In the data rows, 128 means zero.
Here are some numbered points:
vec![170, 170, 182, 136, 143, 178, 155, 136, 136, 140, 163, 163, 178, 140, 174, 143, 132, 178, 151,
     167, 155, 155, 143, 155, 151, 147, 159, 163, 147, 151, 170, 159] 0
vec![174, 147, 170, 155, 167, 170, 143, 163, 151, 170, 163, 140, 163, 167, 147, 170, 174, 147, 174,
     147, 147, 136, 143, 132, 170, 170, 147, 167, 167, 174, 170, 174] 1
vec![155, 159, 170, 147, 159, 140, 147, 155, 151, 143, 174, 167, 143, 159, 147, 163, 155, 170, 140,
     151, 151, 174, 155, 147, 128, 182, 163, 136, 155, 170, 174, 147] 2
vec![155, 151, 147, 163, 147, 163, 143, 159, 159, 151, 140, 155, 163, 151, 159, 147, 159, 163, 151,
     163, 155, 167, 163, 140, 163, 151, 143, 167, 155, 132, 151, 163] 3
vec![167, 163, 170, 136, 159, 163, 167, 143, 147, 140, 159, 167, 167, 151, 151, 159, 140, 167, 159,
     174, 155, 170, 143, 159, 159, 167, 155, 170, 136, 174, 167, 151] 4
vec![170, 170, 143, 151, 182, 136, 170, 136, 167, 163, 163, 143, 140, 174, 147, 174, 167, 140, 163,
     163, 159, 136, 167, 163, 140, 151, 163, 143, 151, 178, 159, 140] 5
vec![163, 163, 178, 147, 143, 182, 167, 174, 143, 136, 167, 159, 155, 151, 151, 147, 147, 163, 151,
     151, 159, 163, 147, 167, 174, 167, 147, 151, 182, 140, 167, 159] 6
vec![147, 155, 174, 147, 151, 147, 151, 155, 143, 143, 163, 170, 178, 147, 174, 151, 136, 159, 155,
     147, 155, 163, 151, 163, 136, 151, 151, 159, 140, 167, 178, 159] 7
vec![151, 155, 140, 140, 155, 163, 143, 163, 155, 151, 170, 155, 155, 140, 151, 147, 163, 178, 140,
     178, 151, 182, 136, 155, 159, 167, 159, 170, 174, 147, 151, 159] 8
vec![143, 151, 174, 163, 128, 174, 170, 170, 143, 147, 174, 167, 155, 132, 143, 151, 163, 163, 147,
     174, 155, 155, 151, 182, 151, 174, 136, 140, 170, 151, 174, 136] 9
vec![140, 147, 151, 140, 143, 155, 140, 159, 159, 140, 136, 178, 159, 159, 167, 143, 140, 170, 143,
     170, 170, 163, 136, 159, 159, 147, 143, 159, 163, 140, 167, 170] 10
New points follow, each followed by the numbers of its two nearest points above, nearest first.
vec![174, 159, 155, 155, 170, 132, 174, 140, 163, 159, 178, 132, 136, 182, 159, 170, 159, 136, 151,
     151, 151, 159, 178, 163, 147, 147, 170, 147, 155, 186, 155, 155] -> 5 2
vec![178, 178, 167, 167, 167, 143, 167, 136, 143, 174, 155, 140, 170, 147, 167, 167, 143, 136, 174,
     143, 147, 155, 182, 151, 140, 136, 170, 136, 143, 182, 155, 147] -> 5 7
vec![163, 178, 151, 182, 174, 140, 167, 155, 170, 174, 140, 147, 147, 155, 151, 170, 155, 147, 174,
     155, 159, 128, 174, 159, 155, 128, 167, 147, 159, 167, 155, 155] -> 5 3
vec![174, 155, 143, 163, 159, 159, 167, 163, 155, 163, 163, 147, 147, 163, 136, 163, 170, 159, 140,
     170, 159, 167, 155, 174, 167, 163, 143, 163, 178, 151, 151, 143] -> 8 3
vec![174, 159, 159, 143, 170, 136, 159, 140, 128, 159, 174, 140, 147, 174, 155, 167, 163, 143, 151,
     159, 159, 140, 155, 167, 147, 167, 174, 143, 147, 178, 174, 143] -> 5 2
vec![147, 174, 132, 174, 132, 147, 155, 163, 163, 159, 174, 178, 140, 159, 132, 167, 151, 170, 136,
     178, 178, 167, 178, 170, 151, 143, 140, 151, 167, 159, 159, 132] -> 9 3
vec![170, 132, 155, 159, 167, 151, 163, 174, 167, 167, 151, 147, 163, 155, 147, 163, 163, 140, 167,
     170, 147, 136, 167, 136, 174, 159, 159, 174, 155, 163, 147, 182] -> 1 3
vec![170, 143, 151, 155, 170, 159, 170, 174, 147, 159, 167, 143, 163, 170, 140, 163, 186, 136, 170,
     167, 151, 140, 140, 151, 170, 178, 174, 136, 170, 170, 147, 159] -> 1 5
vec![140, 174, 182, 182, 159, 151, 159, 140, 163, 155, 140, 170, 167, 128, 178, 132, 143, 151, 151,
     140, 140, 155, 178, 151, 132, 136, 174, 147, 136, 151, 170, 155] -> 7 3
vec![155, 140, 167, 170, 182, 167, 143, 174, 163, 167, 143, 136, 167, 163, 151, 174, 174, 140, 178,
     132, 159, 147, 170, 136, 178, 155, 170, 147, 170, 170, 140, 159] -> 1 3
vec![178, 155, 143, 170, 155, 140, 170, 170, 174, 163, 186, 151, 143, 167, 128, 186, 167, 140, 147,
     167, 170, 143, 159, 178, 167, 159, 167, 140, 170, 163, 140, 140] -> 5 2
vec![186, 167, 147, 163, 174, 140, 159, 143, 167, 170, 167, 147, 147, 178, 170, 182, 147, 147, 174,
     159, 159, 143, 159, 167, 140, 151, 186, 155, 140, 178, 174, 163] -> 5 4
vec![147, 147, 155, 178, 143, 143, 151, 174, 163, 151, 140, 174, 143, 151, 159, 143, 174, 167, 155,
     163, 163, 167, 151, 159, 163, 155, 159, 167, 167, 136, 132, 163] -> 3 10
vec![174, 182, 182, 151, 163, 170, 159, 132, 143, 174, 170, 136, 178, 159, 178, 178, 159, 143, 186,
     132, 151, 140, 151, 147, 147, 163, 174, 140, 155, 186, 186, 147] -> 1 5
vec![186, 186, 140, 182, 159, 136, 170, 159, 163, 178, 174, 140, 132, 159, 147, 178, 174, 140, 155,
     163, 182, 143, 182, 170, 159, 151, 170, 136, 167, 178, 151, 132] -> 5 2
vec![159, 151, 167, 140, 151, 167, 155, 167, 143, 143, 155, 159, 159, 151, 147, 143, 163, 170, 147,
     155, 163, 163, 151, 174, 174, 178, 151, 163, 178, 155, 147, 167] -> 6 8
vec![163, 147, 178, 151, 167, 151, 167, 159, 147, 151, 143, 163, 178, 167, 159, 167, 147, 155, 182,
     140, 143, 159, 140, 143, 167, 182, 155, 151, 167, 163, 159, 167] -> 1 4
vec![159, 140, 132, 159, 174, 143, 159, 159, 174, 170, 159, 151, 143, 178, 170, 159, 178, 143, 163,
     170, 151, 159, 155, 136, 159, 151, 155, 182, 151, 159, 136, 170] -> 3 5
vec![174, 170, 163, 170, 174, 143, 155, 136, 151, 182, 155, 140, 159, 167, 182, 163, 136, 155, 167,
     140, 140, 136, 167, 159, 136, 132, 178, 140, 136, 167, 170, 159] -> 5 7
vec![151, 147, 143, 151, 143, 170, 182, 163, 167, 136, 159, 167, 159, 136, 151, 163, 159, 174, 143,
     170, 159, 163, 140, 174, 167, 163, 136, 151, 163, 159, 155, 140] -> 9 8
